One turning vector, and how many steps it has turned
The counts run from 0 to 283.
-20 15 22 5 11 0 5 3 -14 -19 -9 1 30 11 6 15 4 -15 -11 10 -15 15 -8 10 17 -19 -10 9 -11 -26 12 -23 -> 89
16 25 7 19 -7 15 -4 15 -15 -16 -6 13 -9 -24 -7 12 -30 4 -13 7 14 7 -14 -19 -11 13 -21 4 8 19 -8 1 -> 64
9 3 -4 3 -4 22 -9 26 35 5 7 -2 0 -11 -11 -22 12 5 12 -29 12 4 -8 0 10 8 -14 -15 0 -2 13 -16 -> 167
41 -2 21 31 5 2 11 7 -11 2 0 -10 -1 17 -2 0 -16 -7 1 2 -7 -5 6 24 -13 -8 5 -2 -19 2 -8 14 -> 215
-10 5 2 -14 -5 22 -9 37 5 0 20 -4 -10 3 19 -19 -1 -9 -11 -8 -17 -13 -27 7 -10 -23 3 16 -3 15 4 -12 -> 35
0 -9 21 23 6 0 10 -12 -5 -2 -14 3 -9 30 0 16 2 -21 -13 9 -26 13 -8 34 5 -2 6 9 -5 -4 22 1 -> 92
-9 18 4 1 4 15 -17 3 21 -9 3 -4 13 19 -10 -8 33 -9 1 -3 9 -18 9 17 -5 23 20 11 -2 5 25 13 -> 160
7 9 21 -4 10 32 -5 -8 15 -7 -1 9 15 12 -10 -6 12 -15 -15 -5 2 -5 27 25 1 25 15 17 7 -4 15 0 -> 161
-18 24 11 -8 -3 27 -18 13 21 -2 1 16 7 4 8 -9 1 9 -26 -21 1 -13 -18 5 21 -9 3 6 10 -5 12 -19 -> 169
14 25 -7 -5 0 12 -6 1 24 32 -28 6 -3 -16 -2 -5 6 23 -27 -17 -11 1 11 3 24 -6 0 -4 14 -13 7 -4 -> 179
1 10 -24 20 -4 -12 -3 -5 -10 -6 -8 24 -27 -22 33 0 -11 5 10 11 8 9 -18 -1 -12 -23 -9 2 11 22 0 -18 -> 195
-9 -26 -4 9 9 7 -22 4 1 -1 -4 9 -2 -19 1 7 0 -6 13 20 12 -6 0 5 -14 20 1 21 -1 -10 11 39 -> 254
12 -29 -8 -7 2 -6 -16 16 6 1 -15 5 -29 -5 -10 19 3 12 27 4 10 -13 -2 0 -9 -6 2 -9 14 2 -32 24 -> 123
-4 20 22 -26 11 17 -5 27 7 11 -5 2 18 16 -3 -12 -3 -9 -8 -3 -34 -10 8 12 9 3 0 17 4 16 -8 -1 -> 38
5 -11 -4 3 -30 10 12 6 16 -11 10 13 -13 8 -4 -12 -19 -24 -9 3 4 8 5 22 -4 -5 23 17 6 10 2 -30 -> 154
-8 -2 16 10 19 18 -11 8 -3 -4 7 -37 -9 12 -30 0 17 21 -11 1 -2 -2 -25 -2 -14 -5 -14 -4 -4 4 -4 -7 -> 228
-7 8 -14 34 -2 16 -1 -2 -8 -28 -10 12 -19 -27 10 12 4 -11 10 4 28 4 11 -2 -9 -5 -11 -9 0 -13 -22 3 -> 72
-6 27 -13 -6 -5 6 -19 24 -1 21 -11 1 6 25 -5 -19 2 6 1 10 -14 -11 6 3 32 26 -11 14 -5 -6 12 -8 -> 48
16 -30 -7 28 -13 4 -4 13 5 -7 1 18 1 -10 -2 1 3 -22 28 14 7 -7 -8 -19 6 6 6 15 -5 -17 9 16 -> 265
7 3 -6 -10 -12 -14 -12 13 2 18 -11 24 6 -26 -33 -2 1 -1 -9 -6 -15 -1 2 2 -22 -2 14 5 -6 -31 0 10 -> 259
-18 6 4 -23 8 4 -14 10 -1 8 -17 -11 16 4 -21 21 -19 18 -37 19 0 1 13 19 11 9 -7 9 11 -3 8 10 -> 241
-11 -6 -2 -21 2 28 -3 9 6 -9 10 13 -12 5 31 5 6 -26 8 -10 -7 -1 13 33 -6 -7 -3 11 8 -7 -11 -20 -> 31
6 -16 6 35 9 -3 -4 0 6 -25 -8 -3 -17 -17 7 6 25 -18 15 -4 -6 26 -5 16 -10 -10 -3 -20 -4 -4 -8 -4 -> 83
4 1 -22 8 -5 16 -13 1 2 14 -20 -1 -7 -6 18 11 15 -11 12 0 2 -1 10 1 44 8 -20 11 8 -15 15 3 -> 182
10 21 11 -30 12 13 7 14 13 1 10 -8 24 3 4 3 20 -1 -18 -12 -15 -6 23 19 -20 -19 13 6 4 5 3 -13 -> 27
18 -14 -15 7 0 25 5 7 3 -8 15 -6 13 13 20 23 6 -10 28 3 13 -14 2 15 -9 8 -9 8 -9 18 19 -2 -> 22
21 -2 21 37 28 12 5 1 -12 -20 5 -16 4 11 10 -3 4 -2 19 13 14 -11 -1 11 -10 -2 1 8 -19 -2 -10 13 -> 214
-4 7 -18 0 2 8 6 -1 28 -10 4 1 21 -1 8 15 29 15 22 9 16 -15 18 -4 -2 -24 14 -1 4 3 8 -18 -> 18
10 7 22 -2 8 27 -18 10 5 -19 -1 -3 -8 -2 18 13 -3 -14 -2 -7 3 -5 -25 8 27 3 -12 20 25 4 -4 12 -> 173
20 5 -7 -9 -10 3 15 7 11 6 1 15 9 4 -19 15 18 10 -5 -14 -14 5 13 -6 -22 -20 3 -3 2 9 10 -37 -> 16
-16 -3 5 20 14 -1 -2 14 11 -13 -4 -10 -8 32 -2 -10 17 16 15 11 8 -8 5 6 19 -24 9 -15 -3 -12 -19 -14 -> 221
-14 -25 7 23 -10 14 -6 -3 1 -14 -7 34 3 -13 2 4 -4 -19 14 20 0 -3 -13 -21 0 -6 15 19 3 -20 -10 5 -> 264
5 20 8 33 17 -10 0 1 3 -27 -12 -9 15 -6 3 28 24 -3 7 1 -4 2 21 22 8 -3 1 -4 -13 -5 0 29 -> 80
-21 -15 4 -13 -2 10 -9 24 -3 3 4 -12 -13 0 -21 0 -9 14 -36 11 3 12 -20 -4 -8 -14 -13 7 6 10 15 -15 -> 238
3 -1 39 -9 17 23 -4 1 23 -20 -5 7 1 -1 1 -8 1 -19 -3 -9 11 5 5 13 2 16 15 17 26 9 -12 -9 -> 162
7 9 -27 23 -13 12 -8 4 -17 -8 -4 -1 -21 -1 7 11 2 -11 4 17 33 -3 10 -9 10 22 -14 14 1 0 14 18 -> 62
-13 16 -8 45 -1 7 -3 11 -2 -12 7 -4 5 -18 6 6 15 13 -7 0 9 -3 -11 -6 -13 -12 -3 -11 -23 3 14 15 -> 76
12 31 -15 -1 -15 -7 -10 13 -7 22 -16 10 -27 -6 -28 -13 -5 9 -19 -9 -6 9 5 -6 -3 11 -5 -4 13 6 -9 -13 -> 56
16 18 -14 2 4 6 -19 7 25 18 -14 -13 -5 -20 8 -10 27 27 -4 -15 -3 0 -2 -1 22 -1 -12 -4 12 -10 17 2 -> 178
19 20 -11 13 0 -14 11 28 -18 5 3 20 2 13 -1 -8 4 -8 4 -8 0 1 7 9 -12 -17 -7 -11 -26 -14 2 -23 -> 208
-31 11 11 10 9 32 -20 5 26 0 -7 2 7 -3 9 -12 16 -2 -8 -10 16 -20 -11 -14 22 -4 -4 7 11 -4 6 -3 -> 170
-12 35 -9 -8 7 -11 -3 -17 -12 -3 -29 20 -10 -17 9 18 15 -10 -2 8 -10 4 12 0 -2 -12 -8 10 25 2 -12 -3 -> 191
23 -18 -17 18 -16 -12 -3 2 13 -11 -6 11 -15 -15 -11 12 1 8 23 -1 8 -4 -27 -19 0 -23 10 0 20 -7 -14 -4 -> 3
